In the data rows, zero lies at 7.5, halfway between 7 and 8.
Here are some points, one per row:
[ 8  9  8  6  9  3  6  6 10 11  4  4  0  7 10  8  8 12 10  6 11  7  8  5]
[ 3  8  9  4  5  5  6  6  9  6  4  2  5  2  9  7  2 10  2 11 14  9 12 11]
[ 3  6  6  7 12  8 10  3  6  5  6  7 15  0 10  5  6  8 12  6  8  4  2  0]
[11  0  3  4  4  4 10  3  7  3 10  5 12  8  6  8  7  8  8  8  6 10  5  8]
[ 8  9  6  9 11  9  5  6  6  6  9 15 10  8 10  5  8  8  7  6  7  8  7  1]
[ 6 10  6  9  6  7  2  5  7  8  7  6  1  8 11  4  8 11  7  8 12 11 10  6]
[ 8 10  9  7 10  4  5  7 10  9  6  4  0 11  9  5 10 11  9 10 10  7  7  7]
[ 7  0  4  7  4  3  9  6  5  2  8  7  4 12  2  7  9  6  3  6  4  7  6  7]
[ 8  2  3  6  3  4  9  5  6  3  8  7  4 11  4  6 10  7  4  5  3  7  5  5]
[ 2 10  8 10 14 12  4  3  6 10  8 13 14  6 15  5  9  9 14  6 11  4  7  1]
[ 7  8  8  6 10  5  6  7 10 10  5  5  0  8 11  8  8 11 10  7 12  6  7  4]
[ 6  4  4 13  6  7  8  7  8  5  4  9  8  4 10  7 12  7  8  7  2  2  5  4]
[ 8  1  3  6  3  2  9  5  6  3 10  6  4 11  2  8  8  6  3  6  3  8  7  6]
[12  3 10  3  4  3  8  8 11  5 10  8  4  8  5  6  8  9  4  9  9  9  9 15]
[ 6  2  5  6  9  6 10  4  5  2  7  8 12  3  6  6  7  8  6  5  5  4  4  2]
[ 9  7  8  7 10  5  5  5  9 11  6  5  0  7  9  8  9 10 10  6 12  5  9  4]
[ 9  2  4  6  3  2 10  4  6  3  8  6  4 11  2  7 11  6  4  7  3  6  5  7]
[ 9 11 10  5  6  9  6 10 11  1  8 11  7  7 10  3  8  9  0 11  3  4 10 11]
[ 3  9 11  4 11  5  9  9  7  4  8  9  9  2  9  5  5  7  5  5  8  5  8  7]
[ 8  2  5  5  4  5  7  7  5  1  8  9  4  9  5  7 10  5  3  4  3  7  5  4]
[ 9 10  6 13 11  8  1  5  9 13  6 11  0 12 12  7 15 10 14  7  8  9  9  0]
[ 5  9  5 13 11 10  4  5  8 10  4 15  5  9 15  6 12  9 13  5  7  4 10  0]
[ 1  8  4 12 10  7  8  5  7  5  4  9  8  5 11  6 12  8  9  7  4  1  5  2]
[ 8  8  8  6  8  5  6  6  9 10  4  6  0  8 10  8  9 11 10  7 11  6  8  5]
[ 5  8  7  8  8  6  5  6 11  3  9  2 12  3  6  4 12  6  8 11  1  8  8 10]
[ 6  8  6 13  6 10  1  7 12 10  4  9  6  9 12  9 10  8  8 10  5  8 12  3]
[ 9  5 13 10  4  8  6  8 13  4  6  3  0 15 12  4 11 10  1 15  3  8  9 12]
[ 5  9  6 13  4 10  4  6 13 11  6  9  7  8 15  9 10  7  7 11  4  9 12  7]
[11  3  4  5  7  7  8  2  9  7  9  4 15  5  6  7  7 10 11  8 10  7  4  7]
[11  2  6  4  6  5  8  3  7  2  8  8 12  7  6  8  7  6  5  6  5  8  3  4]
[ 6 10  3 14  7 10  1  6 10 13  4 10  4 10 12  8 12  8 10  8  5  8 11  4]
[ 9 10  4 12 10  9  1  4  8 13  5  9  0 12 11  7 15 10 13  6  9  9  8  0]
[ 6  6  2 10 10  6  6  3  8  9  3  4  1  7  9  8 11  9 13  5  7  4  5  0]
[ 9  7  9  6  9  5  6  6  8 10  5  6  0  8 10  8  8 11  9  6 12  6  7  5]
[ 5  7  8  8  8  5  8  6  9 10  5  8  1  5 11  7  8 10 11  5 12  3  7  5]
[ 5  7 10  4  6  2  5  6 10  8  4  1  1  4 11  7  4 10  6  9 14 10  9  9]
[ 8 10  4 12  7  9  0  5 10 11  6  5  1 10 11  6 12 11  9  8  9 11 10  1]
[11  2 11  1  5  4 10  6 10  6 11  6  7  7  4  8  6  9  8  8 10  9  8 15]
[ 9  5  8  7  7  5  8  6 11  5 10  0 10  3  6  5  9  7  8 11  2  8  7 11]
[ 4  6  5  9  5  6  6  4 12  7  3  1 10  4 10  8  6  7  6  9  5  6  6  5]
[15  6  8  8  7 12  4  2  8  8  9 14 15  9 11  8  8  8 11  6 13  7  7  1]
[ 8  4  6  5 10  9 10  2  5  4  6  9 15  2  9  7  5  7 11  6  9  4  3  0]
[10 10  6 11 13  9  1  6 10 11  6 10  0 15 10  6 15 14  9  9  6  9  7  2]
[11  4  6  6  5  7  8  8  8  0  5 11  5  6  7  5 11  4  4  5  1  5  7  4]
[ 8  5  5 13  4  8  7  6 11  7  4  6  9  5 11 10 10  6  9  8  3  4  6  5]
[ 9  3 10  3  3  0 12  7  9  4 10  7  1 11  4  8  7  8  3  7  9  8 10 10]
[13  5  7  5  8 11  2  7 10 11 11 10 13  6 11  9 12 10 11  9  7 12  8  9]
[11  6 14  1 10  8  7  4  7  6  5 10 15  1 11  6  4  9 10  7 14  5  7  5]
[ 0  9  4 10 13  7  6  3  7  8  3  5  6  4 11  7 11 10 13  5  8  5  4  1]
[15  2 14  2  8  8  9  3  8  8  5  9 15  3 10  9  3  9 10  7 15  6  5  5]
[ 5  6  6 11  6  9  8  7 12  5  4  5 11  5 11  7  8  7  7 10  1  4  6  6]
[12  5  7  8  5  7  5  5  8  8 10 12  5 13  6  6 12  9  7  8  6 11  9  8]
[ 8  6 10  9  5  6  8  7 10  9  6  7  3  5 10  9  9  8  7  7  8  5 10  8]
Along one direction, these points spread out more than along any other. For each point below, how far along it does it lie, from 0 to 99? 50 is the average, and the first point above lies past it.
[ 4  6 10  4  3  5  4  6 13  5  5  1  7  3 10  6  2  9  2 11 12  9 11 12] 35
[11  0  7  7  2  3  7  4  6  1  7  8  5 10  5  7 11  6  4  5  5  5  7  6] 31
[ 2 12  7  9 14 10  4  4  7 10  6 14 12  6 13  5 11  9 12  6  8  5  7  1] 73
[12  3 13  6  1  4 10  9 13  6  7  3 11  3  9  8  4  5  4  8  6  8 11 14] 24
[ 7  6 10  4  6  2  4  5 10  8  6  0  0  8  9  5  4 12  5 10 14  9  9  8] 45
[10  7 13  2  4  4  6  9 13  4  9  3 11  5  7  5  7  9  4 11  6  8 11 15] 26
[ 0 11 10  5 13  5  7  7  8  8  5  7  0  6 10  4  9 10  7  7 10  5  6  5] 59
[9 1 6 5 6 5 8 6 5 1 7 9 4 7 4 5 9 6 3 5 3 7 6 4] 32
[14  0  9  8  3  5  9  7 10  4  6  3 11  3  8  6  9  6  4 10  4  8  9  8] 28
[ 8  7 12  2 13  8  8  4  8  7  6 10 15  0 13  6  5  9 12  7 12  5  6  4] 50
[12  4 14  5  3  3  8  8 13  4  8  4  9  6  7  6  6  8  3 11  7 10  9 15] 24
[ 3  6  6  8  4  6  7  5 11  4  5  0 11  3 11  7  6  7  5 11  5  8  7  6] 40
[11  7  7 14  7  8  2  7 11  7  7  9  0 15 12  4 15 12  5 14  4  9  8  6] 64
[ 8  1  4  6  3  2  9  6  8  4  8  7  3 11  3  6 11  5  4  7  3  8  6  5] 32
[ 8  5  6 10  8  5  5  4  8  5  6  0  0 12  9  4 12 11  7 12  7  9  4  4] 53
[12  5  6  8  4  5  6  6  6  7 10 13  1 15  6  6 13  8  4  6  6 10 10  7] 47
[ 9  3 10  4  2  2 10  6  8  5  9  8  2 11  4  8  7  8  2  6  8  9 11 12] 28
[ 9  7  7 10  5  5  4  5  6  3  9 15  3 15  7  4 12  6  3  4  5  7 10  5] 49
[15  4 11 10  3  7  4  8 11  7  9 10  9 10  9  4 11  7  5  9  4 10 11 10] 42
[ 7  6  3  9 11  6  4  4  8  9  3  4  1  8  8  8 12 10 12  7  7  4  4  0] 65
[11  5  5  8  4  5  5  7  7  6 11 14  2 15  6  6 13  8  3  6  7 10  9  6] 47
[12  5 10  3  6  4 10  3  8  5  8  9 10  6  8 10  3  7  6  7 12  7  6  9] 32
[10  4  5  9  4  6  6  5  7  5 10 13  2 15  5  6 12  8  3  6  6 11  9  8] 43
[ 7  8  8  7  8  5  6  5  9 11  4  3  0  8  9  9  9 11 12  5 11  6  8  4] 62
